In the data rows, 128 means zero.
Each row has a hidden score. How much does it go up from the first row of each pair to the second? 20 means little or no change, 40 a big rise and 0 a big fall. The score is a weighted sum of the row's numbers plus the product of two more (or one squared), each taken from its middle value.
[101 118  99  97 124 101 129 125 139 164 100 140  93  99 163 110]
[128 127 124 105 137 126 123  83 113 188 177 119 137 162 136 141] -> 19
[ 85 112 117 142 133 109 151 105 106 149 123 141 138  99 111 125]
[118 128  91 146 154 125 121 141 136 154 148 138  92 154 131 116] -> 33
[123 157 140 141  99 155 141 165 137 169 151 160 160 105 126 129]
[144 145 109 165 157 112 108 133 126 113 181 121 100 127 110 132] -> 14
[105 115  90 156 165 105 128 134 165 125 134 137 112 118 106 134]
[135 136 116 104 124 110 113 133 151 116 109 141 122 115 162 134] -> 28
[ 96 126 151 114 173 129 107 109  93 154 152 128 139 109 178 128]
[130 150 122 108 115 116 127 148 146  99 107 151 146 122 132 142] -> 15
[132 140 109  98 129 117 147 152 159  94 102 146 160 114 158 116]
[ 64 117 105 126 146  90 142 124 135 151 100 150 135 101 139  98] -> 13
[139 157 149 131 141 111 144 113 130 154 113 111 143 124 107 156]
[104  86  95 130 112 102 145 136 156 152 126 128 119 126 128 109] -> 9
[107 143 117 111 114 126 124 102 122 134 140 127 156 147 152 112]
[127 109 174 144 113 143 164 120 119 154 102 103 148 117  80 124] -> 18
[118 167 152 122 109 125 138 134 125 139 116 158 144 131 151 115]
[165 116 152 155 110 132 134 162 119 109 123  97 106 154 137 142] -> 14
[128 201 191 122  99 122 155 142 106 160 138 129 155 103 146 151]
[120 126 114 124  92 146 129 155 160 159 121 140 133 112 122 122] -> 14
[134 141  97  95 113 145 131 153 197 107 132 164 178 100 125 132]
[116 126  92 156 156 103 122 140 152 109 133 137 103 134 124 145] -> 17
[134 132 130 100  98  98 111 144 119 109  89 143 122  94  82 165]
[142 164 136 140 138 118 119 140 119 105 159 124 142 105 127 127] -> 27
[107 139 120  96 127 124 128 135 147 142  98 140 126 126 143  90]
[113 111 113 139 185 133 128 161 157 119 137 140 104 112 152 121] -> 27
[145 105 168 151 125 135  89 150 109 120 138 110 129 135 139 129]
[126 147 115 107 162 128 139 144 109 112  89 139 109 141 151 123] -> 16
[105 142  96 166 134  88 121 141 141 128 101 144 121 108 103 167]
[112 144 119 136 151 117 116 106  94 154 180 116 146 114 132 115] -> 5
[110  94 109 138 117 108 117 100 127 167 162 121 130 146 143 137]
[142 128 105  75 147 137  92 104 122 104 133 112 179 147 105 116] -> 23
[151 155 136 145 126 111 113 142 137  96 150 116 104 128 127 129]
[144 155 109 113 145 131  99 109 119  95 170 114 152 142 114 113] -> 21
[153  98 161 150 122 129 142 139 118 122 101 100  96 119 105 128]
[134 158 124 151  89 143 127 170 143 166 140 165 154 101 108 156] -> 36
[132 116 127 122  72 145 136 147 153 131 123 177 149  96  60 158]
[102 139  89 155 151  85 136 143 142 123  94 149 121 103 107 156] -> 32
[ 94 134 119  95 137 119 144 126 122 150  91 156 107 131 148  88]
[142 139 113 155 127 118 138 153 138 136  89 131 133 120 112 148] -> 33
[136 128 121  85 152 128 133 117 137 146 117 138 107 163 124 120]
[128 132 121 109 156 117 129 104 117 186 184 132 135 157 153 137] -> 24
[146 115 103 126 101 165 106 125 126 144 128 146 135 139 112 145]
[ 97  74 169 171 134 155 151 153 100 143 100 127 138 106 106  95] -> 14
[140 139 108 147 132 108 132 155 127 132  96 131 128 118 121 147]
[149 104 159 147 130 143  89 130 125 105 150 113 157 144 131 112] -> 21
[110 143 132 106 201 126 107 140  95  99 103 151 109 124 161 119]
[153 109 111 120 105 123  81 145 118 136 123 104  83 128 142 169] -> 16
[106 139  98 100 192 154 116 126  94 104 109 145  97 150 133 129]
[105  99 151 173  83 157 177 122 101 147 124 120 145 138  95  85] -> 14
[107 117 126 100 105 108 127 114 145 148  94 141  95 103 133 130]
[126 160 184 146  78 104 109 142 123  97 120 157 129 121 121 155] -> 25
[119 114  98 133 164 150 110 123 149 132 168 125 110 155 108 134]
[131 135 124 119 154 125 120 101 120 193 183 126 132 159 164 134] -> 26
[138 127 115 129 139 155 150 127 162 130 111 128 146 101 144  97]
[ 89 103 109  82 141 103 138 136 134 163  82 133 139  76 133  75] -> 19
[113 118 112 137 157 133 161 113 180  99 113 133 166  71 141 115]
[140 127 115 115 122 163 117 125 144 130 124 155 134 132 100 130] -> 29
[115 135  88  93 178 161  93  98 119 101 171 120 161 192 121 113]
[116 123 112 107 149 166 123 116 124 122 149 129 148 125 141 130] -> 13
[ 74 110 136 104 157 127 142 148 126 138  78 141 126  89 160  76]
[136 141 115 108 149 148 126 144 114 119 108 144  92 144 141 125] -> 19
[137 164 121 141 171 124 114 127 108 100 145 126 113 127 113 130]
[121 130 109 115 129 150 138 143 133 141 130 169 135 109 100 138] -> 19
[135 122 126 135 137 123 135 138 146 168 169 130 119 158 110 121]
[141 138 148 114 105 118 133 144 125 127 100 129 147  89 112 142] -> 12
[151  78 108 145  87 168  86 183 137 155 150 118 132 110  91 156]
[114 128 108  98 123 148 123 102  97 106 123 147  95 135 107 158] -> 6
[113 139 106 153 152 124 134 136 131 142 115 135 111 116 108 152]
[113 106 101 126 147 125 158 119 168 101 113 130 156  70 130 119] -> 6
[149 134 107  69 147 134  91  82 151 117 167 126 163 204 108 121]
[137 152 144 120 141 140  92 110 121  93 162 129 171 181 144 106] -> 21
[114  79 128 153  82 137 159 113 110 136 100 133 125 139  95 106]
[132 138 117 134 104 131 127 109 114 118 115 126 108 161 122 127] -> 30
[127 125 121 109 134 116 126  89 132 169 137 120 117 103 176 138]
[128 105 104 149 104 101 138 140 143 135 102 128 123 129 116 143] -> 17
[137 162 128 138 141 113 117 134 136  96 157 133 150 112 131 118]
[165 124 173 161 128 107 126 156 129 111 113  91  87 138 120 139] -> 21
[144 102 114 134 108 124 142 114 159 112 128 115 146 135 140 120]
[110  76 132 155  83 182 161 140 127 178 129 151 168 104  62  99] -> 16
[149 154 122  88  97 113 115 138 150 114 133 155 105 166  90 173]
[145 127 116 114 135 120 109 125 106 126  97 113 136 133 115 133] -> 28
[134 116 120 104 157 135 138 125 132 121  99 122 152  83 122 115]
[137 120 149 158 151 130 135 135 167 117 146 117 142 112 160 103] -> 28
[ 69 110  86 105 150  85 151 124 152 131  88 157 129  93 133 103]
[131 132 114 130 119 141 157 116 169  99 137 117 168 116 143 105] -> 22
[136 104 113 135  94 124 118  97 109 125 105 136 100 159 129 141]
[116 109 116 143 104 105 126 112 121 149 139 130 131 150 130 141] -> 16
[128 110  92 150 114 102 122 138 153 156 128 130 116 140 131 132]
[134 148 126  82 101 107 115 118 142 117 134 155 123 151  87 162] -> 11
[111 126 112  91 118 104 140 114 144 142 100 138 107  82 158 138]
[130  92 130 139  84 177 131 128 147 150 123 145 158 114  86 117] -> 26
[131 133 156 126 122 118 127 151  96 164 113 127 144  90 128 131]
[106 137 133 101 203 135 118 147  98  90  86 153  88 121 161 128] -> 22
[125 126  99 112 111 147 108 154 181 128 139 154 169 108 101 128]
[154  97 108 117 105 124  86 144 118 144 121 109  73 120 150 168] -> 23
[115 185 148 144  96 122 159 135 113 139 152 144 146 123 155 126]
[160 118 136 131 130 146 173 144 153 102 119 113 144 104 155 123] -> 21
[107 123 128  95 107 130 109 107 125 102 107 147 119 131  88 154]
[131 135 150 102 149 130 142 102 117 143 128 106 144 119 126 145] -> 24
[108 129 147 116 189 130 119 141 114 100  83 147 102 125 135 122]
[124 167 133 126  66 108 129 136 122  94 115 147 113 140 103 163] -> 12
[126 120 171 141 118 140 119 100 111 110 111 130 125 142 160 109]
[121 147 125 149 150 115 117 107  77 169 208 117 135 110 148 142] -> 11
[163 142 126 116 121 121 122 146 161 122 157 124  98 181 143 136]
[ 97 102 119  99 143 111 144 136 134 167  76 122 139  83 140  76] -> 10
[112 140 122 109 205 126 128 151 125  99 108 157  92 121 157 126]
[113 118 128 115 144 122 118 115  85 186 150 118 150  97 155 134] -> 13
[131 127 117 117 138 114 116 144 129 127  98 123  82 122 157 140]
[139 108 137 117 111 146 109 124 103 137 102 126 107 148 106 127] -> 20
[148 151 125 145 122 126 125 102  82 107 136 123 101 119 112 128]
[109 156 124 121 128 121 150 135 134 145 126 157 124 118 148 111] -> 28
[160  69 106 141  94 133  89 150 110 126 127 109 107 151 119 156]
[155 100 114 122 113 122 105 153 112 140 113 101  75 110 135 161] -> 15
[134 159 116  98 123 134 123 140 161 101 112 151 136 134 156 115]
[127 128  90 120 160 151 113 133 160 117 154 128 116 138 139 130] -> 19
[111 115 110 132 162 115 118 126 105 188 146 108 149 109 141 132]
[137 108  91 121 126 124 112 103 154 107 143 123 175 170 124 108] -> 19
[124 105  92 128 128 115  98 139 115 109 125 116 129 133 105 153]
[106 134 169 144 138 117 109 102 101 147 168 131 166 135 164 116] -> 27
[113 120 116 121 135 113 125 117 105 173 121 116 150  92 114 137]
[106 156 150 154  85 125 164 138 110 146 132 131 148 125 124 118] -> 21
[133 140 109 116 106 145 115 147 176 129 145 158 164 111 116 128]
[104 138 109 113 101  97 120 131 134  82 103 156 124 110  94 171] -> 7
[134 127  99 146 127 145 119 161 188 158 176 155 139 116 104 140]
[106 120 107 135 119 109 108 141 120 125 112 126 117 103 129 142] -> 17
[147 141 161 146 113 146 106 105  85 108 120 138 105 169 160 125]
[144 125 128 140 145 107 121 151 145 129 126 102 104 125 114 132] -> 8
[164 122 160 133 122 113 123 124 128  97 109  91 117 143 116 126]
[126 117 139 105 175 144 148 140 167  81 104 135 149  74 164 109] -> 28
[147 113 127 116 133 129 155 113 175 112 109 118 115  85 169 135]
[130 133 142 169 134  93 137 131 135  85 117 122  91 146 133 144] -> 20
[151  99 129 115 145 145 145 124 153 118  92 115 158  86 120 115]
[150 120 135 117 128 128 117 147 131 139 134  92 123 124 117 152] -> 24
[161 104 113 130 124 144 107 169 102 123 114 102 113 136 131 152]
[121 151 117 127 152 121 137 140 133 129  92 156 117 145 141 122] -> 24
[153 156 131 114 137 132 124 141 134 150 154 142 107 157 136 144]
[139 111 126 121 114 149 138 124 129 165 144 128 132 160  97 115] -> 15
[103 117 153 128 158 129 131 146 116 130 127 142 137 111 155 111]
[145 147 167 151 118 141 111 118  88 111 117 144 110 152 164 123] -> 26
[119 136 118 145 165 114 133 144 160 155 150 100 120 133 121 144]
[140 158 116 181 141  95 118 143 117 134 129 128 118 100  90 147] -> 28
[124 144 127 118 164 130 100 144 124 102 116 142 139 130 144 128]
[147  62 112 150  88 133  93 150 107 141 131  89 112 149 108 145] -> 18
[164 122 161 143 104 105 130 123 144  97 109  94  55 147 155 148]
[123 125 111  96 182 117 127 142 102 120  88 140 114 131 119 129] -> 24
[116 132 144 159 130  95 137 124 128  94 112 122  86 136 128 149]
[130 115 103 113 161 178 157 109 159 106 130 121 142  99 141 123] -> 20
[ 84 130 113 126 166 143 119  99  82 182 166 129 138 136 160 136]
[147 102  97 100 100 166  90 127 154 132 150 132 173 139  91 129] -> 18
[110  98 120 138 108 107 131 111 113 170 148 129 130 141 154 116]
[145 142 146 185 146 126 108 154 155 128 183 119 109 166 162 119] -> 29
[140 109 108 143 110 130 127 150 120 125 142 105 103 140 119 149]
[124 102 116 127  90 117 132 121 130 133 106 128  98 157 139 122] -> 20
[125  85 144 135 106 152 169 120 121 163 134 135 137 152  70 110]
[133  70 160 152  98 154 152 139  97 166 100 113 144 102  73  96] -> 22
[140 116 149 109 130 127 115 111 107 157 142  86 132 128 118 160]
[139 122 140 116 143 139 155 117 168 133 131  98 151 104 120 131] -> 17
[109 101 137 144 107 157 170 130 110 159 104 137 124 130  95  94]
[136 111 118 104 165 119 130 144 110 118  83 126 114 111 114 135] -> 22
[111 118 121 117 156 116 111 107  98 164 148 118 171 122 136 128]
[165 105 110 140 122 132 123 161 112 124 120 115 118 125 121 157] -> 20
[122  94 104 143 124 115 125 128 138 135 124 131 110 151 123 140]
[110 114 122 133 119 102 123 102  97 178 160 123 149 141 157 139] -> 22
[163 137 123 114 139 150 138 136 182 136 165 121 135 136 141 135]
[ 76 119 103 126 155 109 139  92 101 167 156 136 149 102 153 135] -> 8
[129 139 129 146 152 106 148 140 155 153 136 108 124 128 110 150]
[112 134 110 119 116 141 130 122 121 188 178 149 170 103 135 138] -> 21
[102 130 163 133 126 120 125 131 131 146 123 138 141 118 170  83]
[124 134 104 143 154 111 123 138 132 132 155 123 114  98 114 121] -> 9
[101 130 101  88 138 133 125 111 115 134 104 155 140 153 133  90]
[139 147 186 161 134 119 133 127 129 102 149 122 128 152 170 112] -> 22
[121 124 110 112 131 148 115  92 110 109 119 127 115 155 113 148]
[112  55 146 169  67 151 171 125 107 159 110 111 135 137  82  99] -> 16
[131 145 103  98 144 148 117 105 139 115 134 137 157 151 125 109]
[154 145 160 151 123 125 141 137 128 108 111 118  68 164 144 127] -> 22
[141 140 110  99 140 128 136 127 144 111  97 135  89 111 171 138]
[148 162 148 156 137 130 134 128 132 114 165 121 154  76 143 114] -> 17
[120 183 155 133 102 130 138 149 102 152 125 158 128 127 159 132]
[161  96 126 155 116 133  92 162  87 124 156  89 107 113  83 136] -> 11
[133 171 154 126  97 122 145 153 111 123 110 141 138 114 139 150]
[124 124 122 148 117 133 124 140 110 122 120 112 109 157 123 139] -> 18
[146 123 128 112 119 129 123 137 148 157 151 123 123 160 126 136]
[159 143 188 131 111 113 143 116 141  97 117  92  97 146 116 151] -> 9
[150 141 131 151 125 121 107 110  87 104 138 120  95 129 113 140]
[108 153 111 121 140 123 146 120 119  96 113 136 111 153 133 125] -> 20
[121 128 109 113 138 158 125 103  97 116 114 147 101 143 126 144]
[161 110 110 117 135 161 168 133 171  99 110 112 165  74 157 115] -> 21
[142 106 106 132  86 131 118 100 107 127 107 136 102 167 129 141]
[ 97 105 110 129 116 108 123  91  96 179 160 133 144 141 150 140] -> 15
[133 146 121 143 149 117 105 105  83 161 203 112 133 112 148 142]
[111 151 125  97 128 110 139 120 134 177 136 142 132 136 140 107] -> 23
[137 130 123 118 115 119 118 105 112 127  93 137  69 140 156 144]
[120 125 133 142 108 121 149 117 111 140 119 145 135 132 132 123] -> 13
[141 141 149 128 120 124 123 153 125 167 165 124 131 148 137 137]
[151 121 159 180 118 124 143 131 111 103 151  97  93 122  89 122] -> 5
